In the rows, zero is written as 128.
One turn moves each row of this set onto another row. After a few examples, where does it send each row asked below?
z_719: [136 128 116 114 156 143 164  98 145 130 130  80 123 117 120 158 121 125
 111 124 129 144 154  75 130 105 118 165 127 131 107 132 139]
z_771: [ 93 145 125 120 144 164 116 126 104 135 169 113 136 117 115 154  99 146
 124 146 127 114 146 114 123  92 145 127 112 116 104 108  96]
z_513: [136 119 153 128 139 144 143 160 107 115 126 111 112 127 115 147 130 112
 144 145 162 143 140 118 142 109 118 114 151 133 134 121 118]
z_721: [116 149 133 110 142 143 118 104 112 134 166  92 123 131  80 144 107 141
 116 138 135 107 152 108 118 100 146 142 103  99 124 129 106]
z_557: [118 133 103  83 177 150 135 137 151  88 134  92 137 130 119 119 135 144
 176 149 150 122 136 116 109  98 148 158 125 105 128  85 121]
z_899: [128 115 157 132 138 145 153 154 113 110 144 108 108 126 124 154 137 118
 148 160 158 136 132 123 141  91 109 117 148 129 134 128 121]
z_868: [128 130 124  92 165 156 111 104 143 121 148 126 150 121 126 162 180 146
 151 133 131 123 124 106 142 114 127 145 123 122  86 114 141]
z_976: [130 114 161 132 131 153 144 141  99 122 139 115 114 133 118 148 128 119
 145 164 159 135 146 132 137 101 111 122 156 137 133 117 127]
z_519: [129 125 107 116 161 157 155 113 138 125 122  85 115 121 138 157 124 119
 113 125 125 147 155  96 122 118 116 154 134 153 100 133 143]
z_955: [134 131 127  86 153 148 107 112 148 103 134 137 148 121 123 160 177 142
 142 130 133 128 133 110 151 122 131 141 119 133  90 107 136]
z_574: [ 95 149 116 117 144 163 137 112 123 105 155 119 142 116 117 138  72 151
 138 151 115 135 143 104 153  97 132 130 119 131 112 103 104]
z_911: [134 126 120 116 170 150 158 116 146 129 140  73 113 119 128 153 122 129
 122 128 125 150 153  93 132 115 119 151 135 145 105 147 147]
z_7: [127 121 137 129 146 152 129 121 142 118 103 110 104 138 126 107 135 158
 141 175 123 102 119  97 111  88 102 143 109 112 138 120 110]
z_221: [137 121 157 119 141 132 149 151 109 114 144 112 131 120 126 145 116 109
 144 164 161 147 137 115 154  90 115 123 154 124 127 114 126]
z_224: [119 142 105  87 163 151 139 148 136  94 136  93 144 121 117 119 117 161
 152 146 155 128 128 110  97 101 154 164 121 112 137  89 126]
z_415: [126 134 145 139 144 146 137 126 132 121  96 118 127 137 127 124 126 169
 128 181 120 109 120 105 113  94  99 139 105 110 117 115 112]
z_861: [108 148 121 105 131 148 140  74 121  95 154 122 145 134 107 140  92 133
 136 166 118 120 139 111 157  92 108 144 119 122 121 112 127]
z_290: [134 125 122 115 163 153 163 110 145 129 135  83 105 114 121 153 118 130
 110 128 127 149 171 106 136 117 125 157 141 148  98 124 139]
z_387: [118 129 104  84 164 159 133 129 139  90 137 102 133 130 119 119 133 144
 163 154 153 118 147 130 102 101 154 168 129 116 129  71 122]
z_246: [123 135  97  81 165 150 135 133 138  90 115  95 139 140 114 117 132 135
 166 148 153 123 137 120 102 111 148 161 125 113 138  89 132]
z_802: [120 149 132  87 134 124 135  90 123  99 168 101 124 129  85 145 109 127
 120 159 137 109 152 123 147  87 132 150 114 103 128 118 121]
z_787: [134 129 134  96 157 161 101  91 141 121 144 128 152 128 113 155 168 146
 149 127 132 125 144 106 143 126 127 147 124 134  89 103 136]
z_657: [130 124 146 133 139 152 129 121 145 115  96 113 103 140 114 107 127 170
 133 173 123 107 139 110 116 101 114 145 108 121 135 109 105]
z_759: [130 128 136 124 141 142 128 129 139 122  88 116  99 136 127 117 143 152
 123 176 125  98 127 114 112  95 108 140 108 112 125 112 109]
z_535: [129 134 142  88 148 142 100 109 140 111 152 122 163 121 123 170 174 144
 142 132 142 116 132 103 130 104 131 147 110 129  95 107 131]

z_246 moves to z_513
z_868 moves to z_7
z_861 moves to z_721
Where do these go?
z_719 moves to z_224
z_290 moves to z_387

One turn moves each row of this set onto another row. After a few examples, where does it send each row asked below?
z_621: [112 130 115 119 122 134  82 124 126 140  90 153 127  93 136 149 141 119]
z_530: [ 98 131 142 119 164 151 117 137 144 118 167 136 146  80 142 128 117 110]
z_288: [112 117 178 128 113 128  93 128 146 132  95 122 131  73 124 121 153 122]
z_912: [112 116 122 120 146 134 126 162 100 132 146 145 169  71 140 129 141 112]
z_503: [114 130 126 125 134 139 136 125 130 106 158 121 117  90 118 154 111 116]
z_458: [117 134 160 134 128 137 119 148 102 127 138 131 171  56 155 128 114 123]
z_943: [134 134 153 130  94 141 117 128 131 140 147  99 150  79 144 122 117  83]
z_554: [138 132 171 122 133 139 159 129 128 144 125 127 133  84 130 137 106 116]
z_934: [124 127 135 121 123 153  98 132 140 116 163 143 154  85 118 152 107  83]
z_405: [103 136 111 116 129 136  90 123 131 143  98 132 112  97 149 132 152 115]
z_807: [128 112 130 118 133 135 161 136 131 157 144 146 130  90 109 136 132 114]
z_44: [125 108 117 118 103 124 116 139 136 143 157 119 161  94 125 123 137  85]
z_498: [123 125 173 119 126 131  98 145 122 111  87 114 132  80 130 128 158 106]
z_494: [111 130 126 108 142 138  86 126 141 149  91 151 128 103 146 133 143 107]
z_234: [119 132 176 128 117 151 102 140 125 133  97 134 117  64 124 129 164 106]

z_554 moves to z_943
z_44 moves to z_912
Where do these go?
z_288 moves to z_498
z_494 moves to z_405
z_934 moves to z_530

One turn moves each row of this set onto another row. After a few examples, where does it send each row asked below?
z_306: [143 123 136 147 134 141 143 146 106 147 119 120 126  98 109 119 149 117
 115 105 116 145  83]
z_333: [139 124 151 148 133 103 116 144 106 153 143 129 115 102 126 128 126 138
 116  98 157 131 137]
z_800: [117 144 148 107 140 147 151 113 100 129 161 136 111 116 121 108 128  98
 130 120 142 152  98]
z_649: [180 133 125 123 156 153 114 123 132 139 136 154 135 108 166 112 137 121
 139 115 139 132 107]
z_279: [127 143 139 110 116 156 144 144 110 136 108 128 114 106 130 156 126 133
 105 111 135 127 156]
z_896: [152 135 152 147 154 125 136 163 119 141 132 147 155 106 135 144 144 124
 118  93 159 130  92]
z_784: [146 154 143 120 132 167 141 137 115 123  87 108 126 109 128 140 112 109
  99 121 149 134 118]
z_529: [118 141 125 118 135 164 101 151 134 112 142 130 140 122 137 127 134 138
 108 146 149 156  90]
z_560: [144 180 120 129 134 149 149 143 116 129 122 133 118  90 148 127 116 115
  94 119 168 132 106]
z_935: [146 145 124 146 127 156 115 141 131 100 115 127 150 130 151 117 145 135
 133 144 128 116 146]
z_827: [ 97 143 163 113 147 121 148 124 103 122 159 147 134 118 145 129 131 108
 136 111 151 121 139]
z_170: [141 131 126 111 125  92 132 112 127 108 116 132 126 138 125 124 130 130
 119 120 109 154 118]
z_985: [107 121 163 126 157 148  85 139 116 128 118 143 130 122 156 135 145 125
 120 130 137 121 138]
z_22: [149 113 114 127 124 140 117 119 123 118 128 122 147 116 155 126 149 138
 140 141 132 112 146]
z_681: [124 152 136 128 145 129 157 141 108 124 106 148 138  80 154 145 136 124
 111 106 143 111 149]
z_92: [100 160 161 114 139 155 151 137 120 107 137 113 146 137 133 126 120  98
 123 122 137 132 110]
z_876: [116 126 128 124 167 132 113 119 115 121 142 151 121  77 147  97 149 134
 123 132 122 148 101]
z_945: [161 119 116 125 140 130 110 114 121 141 142 143 133 102 174 117 141 129
 140 124 142 113 135]
z_96: [115 138 157 108 160 133 159 113 105 118 153 144 146 112 136 123 136  95
 138 116 151 135  98]
z_84: [146 161 144 119 151 101 139 130 144 100 114 136 138 146 151 134 142 127
 113 118 113 133 106]
z_578: [148 163 117 146 124 168 114 150 132 116 126 142 123 124 147  99 134 134
 128 129 114 136 136]
z_703: [135 147 144 133 165 147  95 131 121 108 143 150 114 110 135 102 136 135
 115 145 158 158 100]
z_729: [107 177 155 120 138 152 144 140 113 122 163 136 114 132 137 113 120 101
 119 120 152 140 110]
z_631: [134 113 140 138 130 116 138 137 118 130 122  86 141  98 113 129 133 139
 115 113 127 131 112]
z_959: [155 132 143 122 156 137 161 110  98 116 100 143 130  80 126 135 143 118
 120 122 151 129 125]
z_4: [113 111 145 108 165 145 116 136 124 123 138 155 142  99 153 140 167 143
 127 128 122 131 113]
z_939: [138 148 124 129 121  83 117 127 115 122 134 164 120 144 145 127 128 120
 115 115 143 143 126]
z_193: [138 158 153 164 131 131 127 158 106 142 139 127  92 112 117 115 148 136
 105 114 134 131 123]
z_194: [140 169 142 124 135 103 125 133 126 130 130 147  94 149 156 127 147 122
 105 117 110 127 120]
z_64: [149 145 127 127 134 105 129 131 121 120 115 156 147 151 152 140 145  98
 114 119 139 133  86]
z_231: [144 135 127 115 120 117 129 117 115 138 115 135 109 147 138 130 152 103
 110 122 103 139  93]
z_701: [ 89 134 160 107 128 140 144 122 105 119 142 116 129 128 126 127 125 107
 132 119 128 130 139]
z_223: [ 92 130 127 128 128 152  86 146 121 128 121 117 134 113 153 117 124 120
 107 135 128 136 117]
z_361: [141 158 157 155 147 127 143 166 132 114 131 110 146 116 130 141 150 144
 106 118 147 117 107]
z_161: [155 147 123 114 130 143 158 122  99 132 136 146  99  85 123 135 137 134
 108 126 163 145 119]
z_72: [171 145 117 125 137 175 119 137 134 133 131 148 123 116 145 103 134 129
 132 118 113 152 107]

z_96 moves to z_800
z_939 moves to z_64
Where do these go?
z_703 moves to z_529
z_22 moves to z_945
z_193 moves to z_361
z_161 moves to z_560

One turn moves each row of this set onto another row. After a few examples, where does it send each row asked below?
z_500: [145 165 129 143 126 116 175 137 135 101  99 117 130 126 153 110 111  99
 159]
z_822: [147 161 130 162 143 117 123 141 127 120 115 121 138 148 119 118 105 117
 154]
z_368: [155 119  82 133 136 126 142 112 134 170  99 133 126 115 134 106 139 118
 139]
z_222: [125 138  99 145 137 132 150 119 139 176  97 121  98 109 121 151 118 105
 141]
z_772: [145 151 133 152  80 152 143 135 154 100  89 137 132 127 139 121 115  97
 145]
z_957: [153 133 115 148 106 115 144 127 134 108 109 140 139 135 134  83 119 130
 170]
z_888: [161 125  87 129 132 126 158 108 132 167  97 135 121 112 153 104 144 108
 145]
z_337: [116 132 143 132 137 140 131 150 125 121 124 129 110 151 145 151 136 116
 160]
z_296: [149 128  83 141 154 127 134 119 143 170  98 131 124 116 125 119 134 119
 136]
z_598: [142 157 136 152  88 152 142 139 149 103  91 127 133 128 137 130 111  91
 137]
z_119: [147 145  90 145 166 129 141 122 148 168  92 132 118 114 135 131 134 111
 137]
z_370: [113 119 134 115 114 137 161 148 128 108 116 123 112 134 159 136 140 111
 159]
z_674: [145 159 138 155  94 153 129 138 142 111  95 126 134 137 131 134 109  90
 134]
z_59: [127 144  99 144 132 132 167 117 146 169  89 130  91 101 138 148 124 102
 153]
z_524: [131 125  97 145 126 130 136 114 128 184 104 124 105 117 114 141 121 111
 143]
z_284: [112 107 125 119 107 136 154 146 136 107 117 135 113 134 150 124 141 126
 163]
z_60: [152 153  96 141 160 130 156 117 145 165  90 134 112 111 154 130 138 102
 145]
z_627: [140 116  98 142 110 130 139 105 126 185 105 137 103 117 126 126 129 116
 154]
z_83: [151 146 135 160  82 152 119 132 145 112  98 142 134 140 128 121 116 104
 145]
z_88: [148 146 132 158  77 152 132 132 152 106  93 143 133 132 135 117 118 105
 148]
z_43: [114 132 143 122 128 139 152 150 123 116 120 122 110 142 157 149 137 106
 156]
z_902: [148 153 138 159  91 153 120 135 140 114 100 133 135 142 127 130 111  97
 139]
z_303: [152 139 121 160 123 116 119 133 131 120 115 136 142 146 117  96 112 131
 164]
z_340: [143 173 134 152 145 117 152 143 130 112 107 112 134 137 137 126 103 100
 153]
z_390: [115 120 135 137 128 139 120 147 132 121 124 142 112 150 137 140 139 131
 165]
z_80: [151 145 121 141 107 114 173 129 138 101 100 131 134 124 152  89 119 114
 168]
z_259: [113 107 126 130 114 137 133 146 138 113 120 144 114 141 140 126 142 136
 167]
z_594: [143 122  99 142 105 130 156 102 133 177  99 145  96 111 143 123 136 113
 163]
z_850: [159 142  94 132 143 128 165 111 136 166  92 135 114 111 164 116 143 101
 148]
z_448: [137 136 101 143 115 131 170 108 144 169  89 141  90 102 150 134 133 105
 163]

z_390 moves to z_337
z_60 moves to z_850
z_83 moves to z_902
Where do these go?
z_448 moves to z_594
z_957 moves to z_303

